In the rows, zero is written as 128.
Each run below is a few steps of one of 8 hidden systems, one row a step.
P, seq 1, 8 rows:
[[105 138 102 113 157 161 134  68 111 154  93 153 111 136 142 191 142 169
   91  83 133 149]
 [166 119 150 140  94  79 159 141 151  96 125 125 140 100  99  69 122 133
  193 132  79 122]
 [135  98 113 115 142 143  72 175  91 154 123 117 136 149 168 170 109 131
   98 154 197 109]
 [111 172 104 109 136 109 195  59 162 114 101 168 110 107 124 123 156 142
  125  97 121 144]
 [145  98 185 165  97  95  99 188 137 115 148 106 153 105 144 106 111  94
  147 178 112 107]
 [ 99 149  72 122 145 175 108  88 104 142 127 132 116 161 175 165 108 156
   82 104 166 129]
 [127 147 160 140  88  98 169 129 175 130 122 135 113  97 103  98 173 134
  184  92  72 134]
 [160  70 135 159 151 147  75 164  83 124 137  87 167 138 158 143 111 136
  112 165 150 100]]
K, seq 2 (8 x 22):
[[151 160 111 120 155 123 150  79  91  58 155 147 156 148  86 102  90 134
  111 136 107 122]
 [110 157 152 110 118 154  99 198 128 147 188 118 112 164  65 113 137  84
  138 115 120 130]
 [131  90 163 145 203 141 149  99 132 107 134 115 155 107  92 137 159  85
   84 167 118 139]
 [115 112 101 110 128 153 135 117 151 118 141 113 120 149  91  64  44 104
  157 136  98 157]
 [125 136 174 120 143 146  85 141  76 124 158 149 140 157  85 188  91 120
   86 131  96 138]
 [154 159 115 119 168 132 169 111 121  83 163 125 145 141  57  76 166 116
  134 122 116 116]
 [113  85 158 117 141 157  97 196 144 160 154 100 121 139  82 109 111  65
  134 157 129 144]
 [123 107 131 120 188 135 150  61 118  92 117 146 146 120  99 143  83 107
   77 161 113 154]]
F, seq 3, 8 rows:
[[ 86 119 122 147 151 127 143  83 167 125 111 135 127 101 195 147 126  91
   68 167 161 138]
 [101 137 138 150  80 120 143  86 163 118 124 135 113 114 141 104  66 135
  159 107  53 156]
 [128 151 127 155  81 145  65 160  83 132 159 118 135 162 178 154  97 167
  126 108 125 101]
 [129 149  80 128 142 152 151  96 127 151 105 121 114 130 158 141 204 181
  132  72 159 114]
 [172  53 144 147 129  98 142 134 141 138  73 106 148  81 144 118 141 158
  174 142 116 124]
 [133  99  93  84 140 107 114 112 107 119  92 161 130 133 143 150  39 135
  105 162 167 143]
 [127 201 136  96  85  68 155 123 134 106 126 195 111 118 112 138 129 139
  140 107 120 128]
 [139 155 148 182 110  95 120 143 129  88 164 116 158 111 189 113 163 111
  108 164 153  78]]
R, seq 4, 8 rows:
[[ 92 136  92 103 144 176 142  86 149 127 139 124 107 157  86  91  66 111
  131 111 100 169]
 [139 110 173 111  98 133  93 167  99 151 128 139 123 144  73 156  87 151
  163 101  65 148]
 [152 138 121  87 193 146 133 129  83 124 137 144 137 153  54 153 167 131
   99 120 151 125]
 [115  97 144  90 139 112 159 161 182 170 100 136  99 100  81 115 165  87
  155 131 136 156]
 [109 113 189 142 154 115 119 121 130 102 145 144 148 110 114 155  98  66
   74 185 109 141]
 [ 72 201 126 113 108 153 124 143 153 137 183 147  95 161 106 120 130  85
  111 102 125 139]
 [114  99 173 165 129 184  92 161 125 170 148  82 128 139 116 156 166 128
  134  99  83 133]
 [133 102  94 120 193 187 135 105 118 112 151  89 143 157  73  84 115 109
  121 134 125 138]]
R, seq 5, 8 rows:
[[110 150 122 142 125 130 172  47 149 130  92 151 112 105 146 150 151 170
  127  78  84 150]
 [181 124 149 144 100  90 110 194 104  94 159 108 160 127 118  85 127 129
  171 153 129  85]
 [ 99 120  80  99 159 153 118 106 123 158  99 140 113 138 176 173 125 136
   78 128 199 134]
 [132 133 150 160  97  96 177  90 169 106 113 130 128  87 128  94 150 146
  173 105  65 133]
 [154 123 126 133 119 110  75 187  84 106 159 121 157 149 152 128  87 118
  112 175 172  91]
 [ 90 153  83 117 136 152 156  71 151 161  95 146  92 129 162 154 160 158
  112  78 144 147]
 [174  99 169 174 102  97 133 153 131  99 133 100 160  97 122  86 139 141
  180 140  78 104]
 [123 131  75  98 154 138  99 134 100 123 131 137 132 156 162 142  81 120
   85 157 206 116]]
Q, seq 6:
[[ 94 140 105  82 172 173 144  93 131 152 124 149 100 155  64 146 118 115
  103 101 123 172]
 [146 127 174 124 143 136 136 156 125 117 163 120 137 136  31 100 147 105
  156 119  70 136]
 [112 111 114  96 185 171 107 160 122 141 159 110 129 158  82 118 121  69
   94 159 175 136]
 [ 81 147 146 109 148 153 162  99 173 146 138 145  96 124  68 126 144  84
  118 106  89 173]
 [127 127 170 149 144 168  97 158 106 112 191 100 149 158  70 112 110  91
  118 139  81 127]
 [ 97 149  83  86 171 189 126 128 129 155 150 123 105 173  81 121 138 106
  106 105 161 147]
 [117 112 170 131 150 159 149 131 150 152 137 112 118 123  52 121 173 110
  149  98  64 156]
 [129  85 124 119 175 179 101 147 113 125 159  93 143 160  73 101  81  88
  115 159 125 141]]
C, seq 7, 8 rows:
[[110  94 180 177 146 163 136 119 157 131 149  85 137 114 102 112 147  99
  134 127  55 144]
 [125  96  95 118 141 183  93 118 101 132 137 103 131 171 103 113  39 143
  136 120 100 149]
 [120 158 123  72 142 143 143 125 117 155 119 166  98 149  50 157 150 144
  137  75 111 157]
 [178 106 156 118 179 116 122 165  87 106 145 123 166 128  68 133 171 112
  117 158 145 102]
 [105 111 117  87 143 113 133 155 161 129 134 140 116 125 109  99  82  56
  113 182 174 146]
 [ 94 161 191 144 106 103 129 108 140 103 152 168 128 114 114 156  96  91
   98 140  68 150]
 [122 179 120 151 117 162  89 148  94 100 202 107 143 179 127 104 112 121
  116 119 123 100]
 [ 74 136 118 125 163 197 134 122 160 176 146 105  99 145 111 132 184  97
  104  97 137 149]]
C, seq 8 (8 x 22):
[[102 108 145 177 108 124 113  99 149 102 138 112 143 114 186 111  57 102
  109 170 103 131]
 [ 91 181 110 141  75 157 114 106 134 138 149 133 100 157 153 126  92 159
  145  68  85 139]
 [141 137 124 148 155 179 117 126  94 150 138 100 134 148 123 155 205 175
  126  74 121 110]
 [154  62  87 108 183 151 150 130 143 148  96  88 133 119 104  88 157 132
  155 136 163 131]
 [137  72 155  95 121  88 140 132 146 144  70 155 120  94 101 145  77 126
  154 147 101 163]
 [157 167 133 104 100  72 112 137  81  84 134 183 145 139 125 152  71 150
  119 139 133 113]
 [110 199 124 119 107 107 125 170 135 131 163 149 116 135 151 134 188 103
  106 125 189 100]
 [106 112 153 189 153 137 141 107 163 119 146  91 147  96 178 118 176  87
   91 161 135 114]]
K, seq 9:
[[142 167  93 124 129 133 137  64  84  96 122 154 134 149 131 149 107 192
  120  85 108 125]
 [149 150 141 118 100 123 112 203 116 154 151 118 120 143  90 120 188 147
  178  90 129 103]
 [141  69 126 127 188 124 140 131 139 141 100 109 145  97 141 137 180 105
  101 172 187 119]
 [106 111  96  97 101 102 152 104 175 133  91 153 101 110 142  99  49 118
  151 140 127 161]
 [130 166 164 147  85  99  83 141  85 104 148 163 143 138 162 180  84 145
  101 133 111 111]
 [123 194 107 144 140 138 156 115 132 108 167 123 130 139 131 103 213 133
  120  96 146  97]
 [106  76 156 153 123 154 120 169 178 182 118  80 112 106 136 115 167 100
  156 128 113 140]
 [133  70 100 137 162 144 132  61 116 118  81 120 144 115 166 146  71 159
  108 142 123 144]]
A, seq 10 (8 x 22):
[[ 96 106 168 146 158 159 146 121 164 174 116 110 114 103 117 162 209 108
  114 108 107 149]
 [138  82 121 155 156 165 119 108 122  96 153  81 155 142 110  76  66 109
  130 159  94 133]
 [107 129 100  64 122 158  96 162 116 181 117 145  92 169  93 155  89 136
  139  95 146 156]
 [163 130 161 125 170 119 157  97  96 103 122 146 150 117  64 154 181 153
  122 111  91 125]
 [146 113 124 109 145 109 133 186 146 112 155 114 138 126  95  67 126  68
  141 181 170 114]
 [ 69 117 147 109 152 148 128 104 158 166 105 156 103 115 133 185 116  88
   73 137 134 170]
 [131 153 163 152 115 132 129 106 113  80 169 132 145 142  83 107  81 121
  135 121  46 133]
 [116 155 125 109 124 161  88 205 112 163 174 112 114 171 105 131 165 110
  126 111 168 111]]
P, seq 11 (8 x 22):
[[121 168  98 155  77 110 147 135 171 112 148 111 123 122 178  61 137 127
  167 121 138 101]
 [104 102 160 172 127 154  95 145 131 172 122  98 129 114 191 183 180 133
  104 121 136 118]
 [134 110  95 156 133 148 159  47 135 109  98 109 135 116 153 103 104 180
  149  98  81 137]
 [147  85 147 119  74 103  95 192 129 168  95 123 117 118 140 135 103 159
  188 117 116 129]
 [168 133  93 116 155 107 137  97  80 110  96 150 148 127 153 166 154 190
  109 118 172 103]
 [132 116 111 117 107  74 171 137 187 126  97 134 116  84 152  77 140 108
  164 152 159 127]
 [112 116 165 156 123 106  98 124 117 126 116 145 142 105 199 193 111 117
   71 168 148 121]
 [106 182  86 145  87 123 151  74 150 102 139 138 118 130 181  94  97 154
  139 101 113 123]]
Q, seq 12 (8 x 22):
[[143 137  97 181 133 131 155  88 140  92 138  94 153 113 186  84 172 153
  136 125 139  91]
 [112  98 116 141  77 140  92 168 149 184 102 103 104 126 191 133 109 155
  165 108 136 129]
 [147 100 119 139 147 130 131  58  94 114  79 140 146 115 158 173 101 191
  112 114 103 136]
 [179 131 102 101  85  75 132 161 115 107 111 145 132 125 118  87  99 167
  194 122 136 108]
 [144 105 147 110 143  83 120 154 114 144  90 155 137  97 157 188 166 129
   96 159 187 113]
 [122 141 122 152 115  76 176  83 174  81 118 142 136  86 171  88 118 109
  127 161 127 122]
 [107 157 154 154  62 109  76 175 123 135 154 138 124 135 191 156  99 122
  119 134 134 109]
 [125 165  90 156 141 143 143  66 107 107 126 131 138 131 187 151 168 178
   95  97 145 104]]
Y, seq 13:
[[124 108 166 155  87 115  89 177 137 115 160 110 139 130 137  98  61  90
  146 169  99 124]
 [ 76 180  83 118 123 175 115  93 129 144 148 142  98 166 155 148 104 134
   91  91 145 141]
 [159 144 151 154 110 125 145 129 119 129 126 117 137 119 105 126 201 181
  174  74  78 110]
 [162  63  97 129 173 157 105 158 107 131 128  79 155 140 131  97 120 124
  131 164 176 108]
 [ 99  99 117  94 145 127 162  76 167 151  74 158  99 104 110 146  88 123
  122 124 109 182]
 [159 151 174 129  83  69  97 165  84 101 133 169 147 123 128 166  95 149
  131 139 110 108]
 [117 180  79 103 148 127 142 137 134 119 156 137 124 145 143 108 172 102
   99 134 210 102]
 [103 107 178 170 127 130 154 123 183 152 119 107 121  84 135 127 195 103
  137 123  89 140]]
A, seq 14, 8 rows:
[[136 187 141 112 126  60 158 111 124  90 127 190 135 104 137 156 157 121
   96 142 157 111]
 [106 161 167 165  88  83 140 151 174 109 158 132 128  95 168 104 154  78
  123 157 130 109]
 [ 70 141 133 181 107 168  99 112 148 144 154 103 121 135 207 143 114 109
   90 127 125 125]
 [113 144 105 160  95 177 117 102 128 141 138  99 116 151 149 109 111 178
  162  65  76 130]
 [172  96 104 131 129 152 102 161  91 152 114  89 140 145 129 122 161 193
  173  92 139 101]
 [165  83  72  99 173 116 163 102 127 130  72 124 135 109 130 114 149 161
  143 133 177 125]
 [150  87 138  99 117  59 143 131 138 116  75 166 132  86 132 135  75 130
  145 167 136 140]
 [124 175 143 116 109  70 117 124 105  87 137 188 138 123 154 169  90 116
   82 160 152 116]]
F, seq 15 (8 x 22):
[[ 83 109 142 121 124 143 144 141 191 193  99 122  87 102 131 139 184 107
  142 102 130 156]
 [154  76 156 158 156 144 116  91  92  91 128 110 167 126 107 137  77 145
  117 146  68 135]
 [120 153  71  69 105 141 108 170 123 151 140 138  99 172 106  97  88 131
  158 106 168 129]
 [137 149 185 138 143 105 137 138 108 132 130 153 137 109 107 188 216 134
  104 115 121 114]
 [149  94  92 143 168 134 156 107 148  90 138  87 152 120 130  53 121 103
  135 168 150 114]
 [ 78 111 157  99 103 126 105 161 163 180 110 151  89 121 124 163  87  88
  123 131 123 169]
 [140 167 143 146 145 142 130  79  79  73 165 143 154 150  96 139 111 149
  100 111  77 120]
 [126 146  98 125  98 138 116 196 151 152 157  94 111 146 138  74 165 120
  173 113 166 102]]
Y, seq 16:
[[ 92 177 111 109  84 145 127 108 141 141 138 152  92 154 115 127  75 148
  150  74  83 160]
 [161 145 134 144 125 141  97 157  73 136 142 117 145 151 131 165 187 187
  135  87 130  92]
 [159  85  84 114 193 143 167 107 136 119 109  95 143 120 102  81 166 127
  138 143 162 122]
 [116  57 167 112 126 111 124 139 157 161  81 137 117  95 114 149  81 103
  139 155 105 168]
 [124 171 132 115 111  96 109 111  91  86 145 179 139 145 142 162  54 128
   87 147 130 124]
 [119 201 119 107 104 107 148 162 146 139 149 151 106 134 117 116 200 123
  144  93 159 108]
 [125  96 162 189 159 153 125 137 141 131 148  75 154 106 157 127 200 105
  107 147 129 107]
 [109  96 110 137 133 160 137  97 160 115 136  98 127 136 113  69  50 103
  147 142  88 159]]

Which system made each of these runs?
seq 17, 2 rows:
[[ 94 147 149 147  95 154  92 199 153 157 181  97 112 147 134 105 146  83
  138 125 132 117]
 [113 128 129 155 180 197 128  78 102 133 142 105 137 147 118 162 172 146
   90  93 102 132]]
 : P
seq 18:
[[100 142  95 151  94 120 150  65 162 125  98 138 112 110 208 122  96 159
  131 110 120 138]
 [138 128 166 172  59  98 104 162 132 139 120 123 131 105 187 144 139 165
  163 111 100 104]]
 : P
seq 19:
[[147 102 152 163 109 134 105 164 119 169 108  99 133 114 163 156 195 175
  158  96 119 106]
 [161  71  81 134 162 136 153  76 122 122  75 102 147 109 157 114 129 181
  147 123 138 124]]
 : P
seq 20, 2 rows:
[[103 136 145 166 154 137 146  59 133 120 110 142 137 103 177 184 166 135
   68 125 120 133]
 [138 109  98 148  89 126 140 115 158 116 119  98 127 122 150  56  77 151
  193 116  92 130]]
 : F
seq 21 (2 x 22):
[[132 104  90 133  82 101 119 118 140 131  83 129 124 111 207 122  67 169
  156 131 142 124]
 [128 165 118 134  77  95 137 109 127 140  92 160 113 111 183 167 154 192
  147  80 126 117]]
 : C
seq 22 (2 x 22):
[[128  66  92 141 171 178 110 104 114 160  94  88 137 131 176 154 137 161
  109 124 162 126]
 [146 103 100 101 123 103 179  93 161 131  72 138 112  99 104  92 124 162
  186 102 105 151]]
 : C
seq 23, 2 rows:
[[106 143  47  87 133 149 144  99 144 160  98 140  94 146 158 122 122 158
  132  94 178 139]
 [146 121 200 149 108  69 153 142 150 120 112 150 136  75 118 144 177 123
  147 136  89 125]]
 : P
seq 24:
[[124 136 177 144 100  89 172 117 175 127 112 144 116  83 107 116 169 124
  165 107  70 140]
 [136 100 124 165 134 143  80 140  98 102 158  97 163 144 171 118  66 116
  101 178 142 107]]
 : F
seq 25, 2 rows:
[[114 189 133 110  96  90 104 161 116 101 165 169 128 144 146 138  90  94
   96 160 168 108]
 [ 88 162 141 154 112 151 125 121 142 170 129 126 106 125 171 177 206 148
  113  76 125 123]]
 : R
seq 26:
[[ 92  91  85 154 141 182 131  85 163 139 124  81 120 134 170  86  86 120
  126 128 124 146]
 [114 120 146 122 109 152 104 105 103 155 107 146 113 140 116 185  81 175
  135  80  65 159]]
 : K
seq 27 (2 x 22):
[[183 113 135  85 119  96 101 189  78 119 127 142 141 144  71 129 101 152
  167 132 134 114]
 [133 149 116  87 176 100 160 119 125 123 116 166 127 115 111 156 186 105
   85 145 193 122]]
 : A
seq 28:
[[ 97 125 133 140 130 103 141 112 165 147  97 145 119  87 199 170 170 109
   83 151 175 127]
 [111 139 138 175  87 109 136  82 151  86 138 127 138 111 177 100  68 129
  135 139  76 130]]
 : A
seq 29 (2 x 22):
[[ 81 117 130 104 112 153  80 139 126 162 126 147 103 150 142 172  44 107
   98 134 130 161]
 [137 196 126 127 117 134 143 100  99 103 154 153 127 152  89 135 152 170
  137  68  81 122]]
 : F
seq 30:
[[159 139 106  94 126  59 162  97 124  81  97 181 139 104 128 115  88 140
  131 155 153 123]
 [116 153 146 112  86  73 120 186 156 153 120 159 109 103 166 150 160 101
  125 146 180 115]]
 : Y
